One turn sends every row of this set to another row. A few are shown first. Where does it send the rows asked after them?
nibun: [ -2   6   5  -4  26 -16   4 -11 -24  28  -1  -9]
nol: [ 12  11  -3 -21   0 -12  17   6   5   6  14  11]
pak: [  2  28  10 -20  -6  30 -13  -6 -29  18  -5   0]
kipig: [ 16  14   9 -28  -8  -9 -19  16 -17 -29  -9   9]
zotul: [ -7  12  39  -5  33  -8 -24   4 -34   3 -14   1]
fuv: [-21   3  11   3  35   2 -10   4 -15  20   0 -12]
Besan: [ 25  -1   6 -20   0  -3 -27  15 -12  36  29  22]
Dos: [  1  -1  10  -7  -6 -33 -25  27  10   8  -1   3]
Gukol: [ 23 -10  18   4  24  21 -38   3 -23  14  11   0]
famuk: [ 30  21  17   2  35  11 -17   2 -27  -2  16   8]
lufi: [ 33  -9   4 -29   1  -5 -19   3 -13  40   4  -5]
sope: [  5   6  15  -9  -4   1 -45  39 -11  30   9  -9]
Beb: [  7   4  19 -35  18  14 -22  20 -40 -15   2  -5]
gozug: [  3  21  -1 -10  14 -19 -18  23 -24 -17  23 -17]
letig: [ 17   5  16  14  18  -4   6   8 -22 -15   1   0]
pino: [  7  14  21 -34  21 -22  -5 -15 -22  22   2  21]
pagor: [  9  12  15 -27  -5  24  -3   0 -32  24 -15  -6]
lidid: [  3   5  -2 -30  13 -20  -6  30 -13  -5  23 -13]
sek: [ -4   9  17 -29   1  -5 -38  -2   1  40   8  17]
Kosik: [ 19  15   7 -48   3  -5 -12   6 -41  -4   5  -1]
boz: [  4  18   8  12   8  -6 -22  15   2  44   1   9]
mibo: [  6   0  20   5   7 -30 -34  23   3   3  -8  14]
zilef: [ 30   5  20  11   7  -5 -37  14 -39  18  14   4]
Goror: [ 15   3  16   4   7 -35 -29  11  -1   3  -1  25]
lim: [ 13   3  11 -33  -4  -3 -16  23 -12 -27  -8  10]
Dag: [ 20   7  28 -31  21  -1 -22  -7 -31 -20   1  -6]
budo: [  7  40  11 -13   7  -2 -28  29 -12  12  -5 -28]
lov: [  7   8  16  22  19   0 -22  15  -7  37  -2  10]
savon: [ 23   5   7 -42  19   2   1  21   1  26  13   4]
Rided: [  7  25   1  -9  -5   9 -50   8  -8  26   8 -16]
piget: [  2   9  18 -21   6  39  -9   0 -28  16  -6   4]
nuta: [  5   2  14  -5   6 -29 -31  18  12   7   2  25]
Zotev: [ 14  11   8 -28  -2   0 -20  14 -12 -31  -1  18]
gatun: [ -3  27   5 -45   4  11 -29  14 -25  -9  14   1]
fezo: [ 16   5  12  11  13  -9 -11  11  -6  46  -1  12]
lof: [ 11   3   1 -17  26 -12  -7  17 -21 -16  33   1]
kolid: [-14  23   6  -1   2   2  -9  29   7  -7   1 -14]
dato: [ 14 -12  13  -2  10 -24 -17  10   5   1  14  28]
Nadav: [ -8   3  35  -2  11   1 -49  12 -17  25 -12  -5]
punip: [ 13  13  14 -56   8  -6 -17  -6 -10  -3  10   0]
Togop: [-19  21  -4  -8  21  -6  -8  -8  -6  28  12  -3]
guz: [  8   9  15  18   3 -28 -34  12  -7  -9   3  10]
Mef: [ -3  21  22 -38  10   5 -35   8 -11 -15   0 -18]
Goka: [  7   8  12 -19 -14  20   5  13 -25  27 -12  -3]
pezo: [  5   5  16  -9   1  38  -1   6 -24  15   2  14]
gib: [  3  29   9  -3 -15  26  -9   2 -28  16  -4   2]
fifus: [ 21   0  28  -6  12 -15 -30 -16 -31  30  -2  16]
Tus: [-27  28  21 -32  15  -7 -28  12   0  19  -2   4]

lim goes to Zotev
Besan goes to zilef
Now find these:
Goka goes to pezo
Dos goes to dato
boz goes to fezo
mibo goes to nuta
lufi goes to Gukol
letig goes to kolid
pagor goes to piget
lof goes to gozug
Nadav goes to sek
zotul goes to Tus
savon goes to famuk
gatun goes to Kosik
fuv goes to Togop
punip goes to Dag

